Turns, then the turns between two rows, first turn first; the first pair answered:
turn P:
[-8.1, 6.9, 14.6, -1.4, 0.3, -3.7, 2.9, -5.0, -14.1, 3.1, -34.7, 8.1, -11.3, 19.8, -10.3, -13.9, 8.0, 8.9] -> [-0.3, 3.9, 13.9, -1.3, 11.7, 7.6, 18.7, -15.0, -14.2, -5.6, -29.8, 1.5, -17.3, 15.9, -2.8, -19.1, -0.5, 11.2]
[35.7, -9.7, -2.0, 3.2, 10.2, 1.5, 43.1, -26.5, -9.4, -28.9, 17.9, -26.3, -1.2, -27.2, 9.0, 12.3, -42.7, 1.1] -> [19.9, 11.1, 12.7, 9.2, 6.7, -24.3, 27.1, -10.3, 1.8, -23.9, 51.2, -3.0, 21.3, -24.0, 19.7, 42.8, -21.3, 8.1]
[22.0, 13.1, 6.2, -10.1, 8.6, 7.2, -8.1, -0.7, -28.0, 6.5, 14.0, 5.1, 12.3, -4.1, -15.6, -14.0, 6.0, -12.6] -> [21.3, 12.5, 12.7, -5.1, 9.4, 8.0, -9.3, 1.1, -30.9, 6.2, 15.1, 10.6, 14.4, -1.7, -16.3, -15.0, 8.6, -9.7]
[16.0, -6.6, -1.0, -5.9, 19.2, 23.6, 18.6, -18.5, 1.8, -22.8, 15.9, -10.8, -9.2, -16.0, 18.2, -15.8, -6.2, -5.7] -> [3.1, 11.9, 13.2, -1.9, 15.4, 8.4, 3.5, -10.7, 7.4, -18.0, 38.1, 5.9, 10.8, -14.7, 25.9, 6.0, 7.5, 3.3]
turn B:
[-6.5, -14.6, -6.7, -17.9, -8.1, 23.1, 3.6, 13.9, 17.6, -2.9, -15.2, 5.4, 2.2, 1.5, -4.4, -4.0, -7.3, 5.7] -> [0.5, -5.8, 0.7, -17.1, 0.3, 26.1, 11.4, 8.8, 21.6, -13.6, 7.0, 5.0, 4.9, 1.1, 4.0, 8.4, -2.7, 10.5]
[-2.0, -2.3, 0.4, 3.8, -6.2, 19.2, 1.4, 18.0, 14.8, -7.8, 2.4, 11.5, 2.2, 3.5, -0.3, 9.8, -5.5, 27.5] -> [6.9, -12.2, 1.1, 0.4, 8.0, 17.6, 6.9, -5.6, -0.7, -20.5, 5.0, 0.6, -2.7, -10.3, 4.5, -10.8, -12.1, 23.1]
[4.7, -2.7, 1.6, 8.1, -8.1, 2.7, 0.5, 17.3, 3.8, 10.0, 12.6, 7.2, 14.4, 15.1, 5.2, 31.6, 2.5, 8.7] -> [15.5, -17.5, -2.0, 3.1, 12.9, 4.3, 9.9, -22.4, -18.1, -10.6, 14.5, -8.1, -3.9, -11.9, 3.5, 1.7, -4.9, 4.0]
[17.6, 10.8, 0.2, -0.7, 21.4, 32.3, 32.7, -6.5, 3.6, -21.5, 26.2, -9.0, 8.9, 2.0, 21.6, 18.5, -9.0, 9.9] -> [13.5, -16.6, -20.5, -11.4, -5.7, 27.6, 13.9, -5.9, -13.6, -1.5, -35.4, -22.4, -9.7, 0.8, -16.7, -25.9, -16.6, -5.0]
turn D:
[-4.0, 0.5, 5.6, 1.8, -4.7, 5.7, -0.5, 9.3, 11.3, -0.2, -2.1, 6.5, 0.8, 7.9, 4.1, 6.4, -1.2, 14.3] -> [-7.5, 1.4, 2.4, -2.4, -12.0, 1.7, -7.7, 8.4, 10.0, 3.6, -8.8, 9.5, -2.0, 9.3, 1.0, 4.2, 3.6, 9.9]
[-5.5, -13.6, -1.3, 8.0, 1.6, 35.3, 11.9, 20.8, 4.2, -10.4, -16.9, -10.9, -13.6, 10.3, 8.7, -8.0, 5.4, -18.5] -> [-9.3, 1.2, 10.3, 6.4, 8.3, 25.3, 13.6, 22.0, 6.2, -19.0, 15.3, 4.0, 0.5, 7.0, 19.8, 14.2, 16.0, -11.1]
[7.7, 1.9, 4.8, -17.4, -8.4, -15.2, -15.7, -35.1, -11.4, 18.2, 0.5, -19.9, 0.9, -22.5, -0.1, -14.5, -18.2, -9.9] -> [14.1, 5.5, 4.7, -13.7, -0.8, 0.5, -0.9, -36.5, -8.0, 14.1, 13.7, -25.5, -3.0, -21.0, 5.8, -11.1, -27.3, -3.9]
[2.8, -7.1, -19.7, -22.6, -9.2, -18.1, 1.4, -16.8, -15.3, 15.6, -19.7, -20.6, -12.6, -0.5, -1.1, -39.8, 15.5, 2.3] -> [19.8, -4.6, -9.6, -18.6, 8.4, 9.8, 23.3, -23.5, -9.2, -5.2, -1.4, -24.9, -14.5, -1.2, 22.3, -23.8, 5.6, 9.6]
Pairs:
(2 to 3 turns a pair)
[-15.0, 22.9, 8.8, 1.2, -3.6, -29.1, -21.5, 21.3, 12.7, 14.5, 16.0, 21.9, 17.6, 3.6, 1.0, 25.0, 20.4, 4.9] -> [-4.2, 15.1, 10.1, 5.1, -6.3, 14.3, -0.2, 34.7, 25.5, 8.6, 10.8, 16.2, 14.9, 20.7, 10.0, 32.6, 4.9, 11.4] -> P, P, B
[28.8, 24.0, 15.3, 0.0, 31.0, 23.6, 18.7, -12.7, -1.3, -46.0, 42.7, -18.0, 12.1, -5.9, 36.9, 25.8, -20.9, 4.6] -> [-9.8, -6.8, -9.8, -9.1, -25.1, -38.8, -49.4, 1.1, -26.5, 11.3, -51.2, -17.0, 1.8, -3.5, -33.6, -28.6, -3.1, -21.4] -> D, D
[-5.5, 10.7, -8.4, -18.6, 10.0, -42.1, -36.1, 9.9, 2.6, 35.4, -19.5, -4.2, -7.6, 3.5, -15.3, -4.5, 11.1, 18.1] -> [2.4, 25.0, -0.6, -14.5, 13.7, -17.6, -19.4, 29.8, 22.7, 29.7, 5.4, 2.3, 5.9, 20.7, 8.6, 25.7, 13.5, 30.9] -> P, B
[20.8, -16.8, 1.5, 23.1, 2.2, 0.2, 30.5, -19.4, -15.0, -28.6, 18.4, -2.6, -1.5, -15.0, 28.7, 15.9, -34.2, -7.8] -> [5.6, -1.4, -1.4, 30.0, -25.8, -5.7, 9.0, 29.9, 5.1, -3.1, 9.9, 18.9, 21.3, 15.1, 26.6, 46.8, -20.8, -0.6] -> B, B
[-13.4, 21.8, 15.7, 10.1, -1.2, -7.2, -0.3, 8.0, 12.5, 7.7, 24.1, 28.2, 16.8, 5.0, 1.3, 32.5, 8.6, -8.1] -> [-1.9, 15.4, 20.1, 5.8, 19.2, -4.2, 12.7, -22.1, -3.1, -13.8, 36.6, 14.4, 4.9, -11.7, 8.3, 13.6, 3.5, -12.7] -> P, B
[18.5, 2.5, -11.5, -3.7, -7.0, -4.8, 2.6, -31.2, -37.9, -24.8, -23.3, -11.6, -14.8, -18.4, 6.2, -20.4, -23.2, 2.4] -> [13.1, 34.6, 5.2, 8.9, 1.5, 3.9, 8.0, -7.5, -12.5, -30.0, 19.9, 12.7, 9.5, -2.9, 32.4, 28.2, -14.9, 18.7] -> B, B
[13.2, 13.1, 17.0, 12.4, -2.1, 21.7, 40.6, 13.5, 31.6, -6.0, -18.0, -1.7, -22.1, 13.8, -1.7, 14.7, -10.6, 20.9] -> [13.4, 21.2, 24.3, 14.1, 14.5, 11.4, 42.9, -5.7, 25.8, -15.0, 6.1, 3.5, -20.2, 4.9, 6.0, 18.2, -1.3, 20.3] -> B, P
[17.9, -20.4, -5.5, -8.3, 28.4, -3.5, 8.5, -21.6, -14.6, -29.1, 17.0, -17.5, -5.4, -39.4, 12.6, -18.0, -8.0, 17.8] -> [-7.0, 0.4, 4.0, -8.9, 14.0, -40.9, -21.4, 8.9, -3.0, -7.5, 30.3, 14.1, 16.5, -27.1, 5.5, 9.5, 24.4, 17.6] -> P, P
[-1.8, -10.7, -17.1, -5.7, -12.4, -7.5, -17.4, 2.4, -5.4, 4.4, -40.5, -4.2, -9.7, 10.6, -30.0, -22.9, 15.5, 6.3] -> [7.8, -12.7, -16.7, -4.2, -3.4, 6.7, -4.3, -3.4, -5.7, 1.2, -44.5, -12.3, -16.9, 7.4, -22.4, -29.4, 3.4, 14.4] -> P, D, B
[-21.8, -8.4, -13.4, 5.0, -10.1, -10.0, -1.0, 36.1, 4.2, 15.6, -16.0, -5.1, 8.1, 6.5, -7.1, 1.5, 8.3, -18.5] -> [-2.1, -18.2, -13.6, 0.2, 12.5, -11.1, 16.9, -7.8, -17.7, -9.1, -7.3, -20.0, -7.7, -16.9, -9.2, -25.6, -0.7, -27.7] -> B, B
[-14.8, -8.0, -3.1, -6.0, 0.2, -51.3, -27.4, -5.5, -12.1, 8.4, 0.0, 8.3, 1.1, -11.1, -17.7, -11.0, 15.6, -16.7] -> [20.9, -11.3, -1.5, 1.6, 31.1, 15.5, 23.6, -22.1, -5.4, -29.3, 20.7, -14.0, -6.9, -10.3, 15.3, -2.8, -13.4, -3.1] -> D, D
[9.1, 13.9, 10.5, 0.0, 19.6, 16.7, 13.2, 0.8, -0.6, -16.5, 35.1, 9.2, 9.6, -6.5, 30.3, 20.6, -1.0, 5.8] -> [-11.7, 4.5, -1.8, 1.3, -23.0, 11.2, -11.5, 40.7, 10.8, 23.0, -16.0, 15.1, 12.6, 19.1, -4.2, 21.0, 2.5, 5.7] -> B, B
[-19.4, -4.6, 2.8, -16.6, -12.9, -36.0, 3.7, -6.0, 0.6, 17.5, -7.1, 17.7, -23.9, -19.0, -31.5, -18.9, 8.8, 2.1] -> [-9.9, -0.4, 2.4, -14.6, -0.5, -33.6, 13.0, -25.6, -5.3, 4.3, 6.2, 8.5, -26.5, -25.2, -23.5, -21.6, 4.1, 2.7] -> B, B, D
[9.7, -20.8, -13.1, -7.6, 12.7, 9.6, 6.1, -20.2, -12.8, -24.1, -11.2, -12.6, -14.2, -6.3, 2.7, -10.2, -1.9, -12.0] -> [6.4, 6.4, 1.2, -4.6, 12.5, 17.3, 8.9, 1.2, 5.1, -23.9, 17.4, 4.8, 3.2, 5.7, 23.8, 25.9, 8.1, 4.6] -> B, B
[-1.9, 0.9, -4.3, 1.8, -17.7, 16.8, -11.1, 13.5, 4.4, 23.5, -31.7, 2.4, -0.8, 25.3, -17.5, -12.5, 3.4, 7.9] -> [17.9, -5.8, -2.8, -3.9, 10.4, 21.6, 13.7, -30.9, -14.7, -7.7, -10.5, -11.0, -15.4, -4.5, -9.1, -33.1, -0.6, 2.3] -> B, B
[26.5, 7.7, 6.0, 1.2, -9.1, 17.5, 18.6, 4.9, 24.1, -27.1, 7.9, 4.1, -20.5, 2.0, 16.1, 23.2, -4.0, 6.4] -> [24.0, -6.6, 3.7, -4.7, 0.3, -0.4, 14.0, -19.2, 4.3, -30.1, -1.4, -6.8, -33.1, -16.4, 8.8, -9.2, -5.7, -5.5] -> P, B
[26.8, -1.1, 17.0, 6.2, 26.6, 0.1, 9.8, -37.0, 1.4, -31.2, 17.4, 2.6, 1.5, -10.0, 16.7, 1.9, 7.0, 12.5] -> [-0.9, -4.1, 6.8, 3.5, -5.6, -40.6, -39.9, -16.8, -2.9, 9.1, -20.1, 14.9, 4.3, -0.3, -19.8, -8.7, 27.6, 3.0] -> P, D
[3.5, 17.3, 4.6, -1.1, 14.8, 14.1, 13.7, 0.0, 25.7, -19.5, 47.6, 13.6, 14.2, -1.0, 33.5, 28.3, 7.9, 12.9] -> [-15.8, -12.3, -18.4, -6.4, -29.1, -10.3, -29.9, 21.5, 16.8, 27.7, -38.7, 7.1, -0.5, 9.8, -21.2, -14.0, 10.2, -4.0] -> P, D
[30.3, -16.9, -5.8, -1.2, 14.5, 45.7, 15.3, -7.2, 8.4, 3.1, -6.4, -27.6, -17.1, 19.4, -13.8, -37.7, -28.3, 4.1] -> [3.0, -15.6, -11.6, -6.1, -9.0, -6.6, -26.4, 4.8, -0.1, 37.7, -30.6, -9.3, -5.3, 20.2, -38.3, -46.9, -5.0, -3.1] -> D, D, D
[-29.8, -7.2, -9.3, -3.8, -39.5, -8.6, -25.1, 45.8, -1.5, 21.1, -37.9, 11.5, -1.7, 53.5, -22.5, -15.6, 7.7, 4.5] -> [5.7, -26.7, -12.7, -6.6, -4.2, 54.4, 27.4, 7.3, -12.0, -20.5, -32.2, -24.5, -23.9, 39.6, 0.3, -36.4, -26.0, 11.8] -> P, D, B
[-5.2, 4.8, 13.3, 7.3, -20.7, -38.7, -13.5, -9.6, -11.5, 16.2, 8.0, 10.1, 12.7, -8.3, -5.1, 9.5, 9.5, -18.5] -> [10.1, 1.9, 12.6, 11.3, 1.1, -24.4, 6.7, -36.0, -21.5, -6.8, 17.0, -0.9, 9.5, -20.1, 5.5, -1.3, 0.6, -18.7] -> P, B, B
[21.5, 2.0, -6.2, 5.3, 24.5, -5.9, 11.3, -31.9, -3.4, -21.7, 31.8, 3.1, -0.7, -18.6, 11.7, -22.7, -4.5, 8.7] -> [24.5, -14.3, -22.3, 8.3, 6.8, 34.0, 23.9, -7.2, 5.1, -11.8, -7.8, -15.0, -8.2, 6.8, 1.1, -24.0, -27.8, 9.7] -> B, D
